128 stands for zero in the data rows.
The rows are grouped in 2 different ways at once, and each row is in one group of each.
The rows in order, each followed by its group in each grouping, the grouping that moves the rows most first:
array([192., 180., 133., 133., 129., 118., 114., 108.]) J688 J19
array([186.,  65., 183., 123., 162., 171., 119., 131.]) J583 J19
array([184., 183., 140., 135., 122., 106., 123., 114.]) J688 J19
array([145., 143., 142., 166., 125., 148., 130., 132.]) J765 J19
array([126.,   0., 120.,  95., 128., 203., 183.,  75.]) J952 J19
array([143.,  95., 174., 122., 171., 157.,  93., 172.]) J583 J548
array([ 84.,  20.,  76.,  94., 117., 196., 180., 100.]) J952 J548
array([146., 206., 121., 130., 131.,  97., 109., 143.]) J688 J548
array([123.,   0., 100.,  96., 107., 221., 194.,  59.]) J952 J19
array([138., 169.,  85., 120., 163., 107., 150.,  86.]) J139 J800
array([168., 208., 127., 127., 129.,  79., 101., 155.]) J688 J548
array([143., 151., 107., 116., 165., 117., 138.,  66.]) J139 J800
array([204., 174., 133., 108., 132.,  92., 118., 114.]) J688 J19
array([128., 193., 144., 104.,  64.,  55., 107., 117.]) J688 J17
array([101.,  27., 102.,  90., 107., 196., 168., 103.]) J952 J548
array([196., 180., 151., 126., 130., 107., 128., 122.]) J688 J19
array([149., 138., 137., 161., 124., 165., 140., 136.]) J765 J19
array([132.,  98., 167., 107., 171., 149., 107., 194.]) J583 J548
array([173., 157.,  92., 101., 135.,  72., 144., 156.]) J688 J800
array([118., 123.,  83., 140., 123., 102., 145., 161.]) J765 J800
array([ 96.,  89., 163., 107., 104., 103., 109., 141.]) J583 J17
array([ 96.,  19., 105., 103., 107., 196., 183., 116.]) J952 J548
array([130., 133., 104., 150., 123., 126., 126., 165.]) J765 J800
array([ 89.,  92., 183., 112., 101., 112., 111., 142.]) J583 J17
array([110., 171., 129., 185., 123., 134., 122., 181.]) J765 J548
array([177.,  90., 181., 137., 184., 165., 116., 138.]) J583 J19
array([141.,  98., 158., 111., 162., 151., 106., 176.]) J583 J548
array([129., 193., 127., 117.,  73.,  53., 111., 112.]) J688 J17
array([158., 203., 125., 115., 126.,  84.,  98., 164.]) J688 J548
array([ 58.,  21., 111.,  91., 115., 189., 177., 107.]) J952 J548
array([ 96.,  91., 165., 118., 103., 126., 118., 132.]) J583 J17
array([120., 181., 129., 145., 159., 137., 119.,  93.]) J139 J548
array([132., 100., 165., 123., 169., 138.,  95., 171.]) J583 J548
array([122.,   5., 124., 112., 111., 210., 187.,  68.]) J952 J19
array([ 85.,   0.,  83.,  96., 116., 175., 200.,  98.]) J952 J800
array([109.,  97., 176., 106.,  95., 116., 103., 146.]) J583 J17
array([ 81., 193., 122., 110., 109., 103., 109.,  50.]) J139 J17
array([ 74., 177., 135., 145., 122., 106., 115.,  53.]) J139 J17
array([120., 126.,  84., 147., 130., 110., 138., 164.]) J765 J800
array([117., 211., 134., 101.,  49.,  61., 113., 111.]) J688 J17
array([ 74., 158., 132., 163.,  65., 110., 115., 136.]) J765 J17
array([ 99., 154., 120., 170., 138., 126., 122., 177.]) J765 J548
array([170., 207., 121., 122., 137.,  78., 104., 154.]) J688 J548
array([117., 126.,  95., 158., 135., 112., 125., 164.]) J765 J800
array([116., 189., 121., 134., 168., 129., 121.,  88.]) J139 J548
array([124., 197., 136., 115.,  62.,  40., 114., 116.]) J688 J17
array([159., 163., 127., 141., 164., 154., 126.,  53.]) J139 J19
array([116., 158., 121., 173., 144., 127., 113., 198.]) J765 J548
array([107., 168., 108., 167., 130., 141., 113., 177.]) J765 J548
array([ 85.,  27.,  89.,  96., 113., 200., 174., 106.]) J952 J548
array([102., 170., 129., 176., 126., 137., 129., 176.]) J765 J548
array([123., 174., 115., 144., 167., 144., 116.,  94.]) J139 J548
array([128.,  94., 178., 113., 168., 149.,  88., 179.]) J583 J548
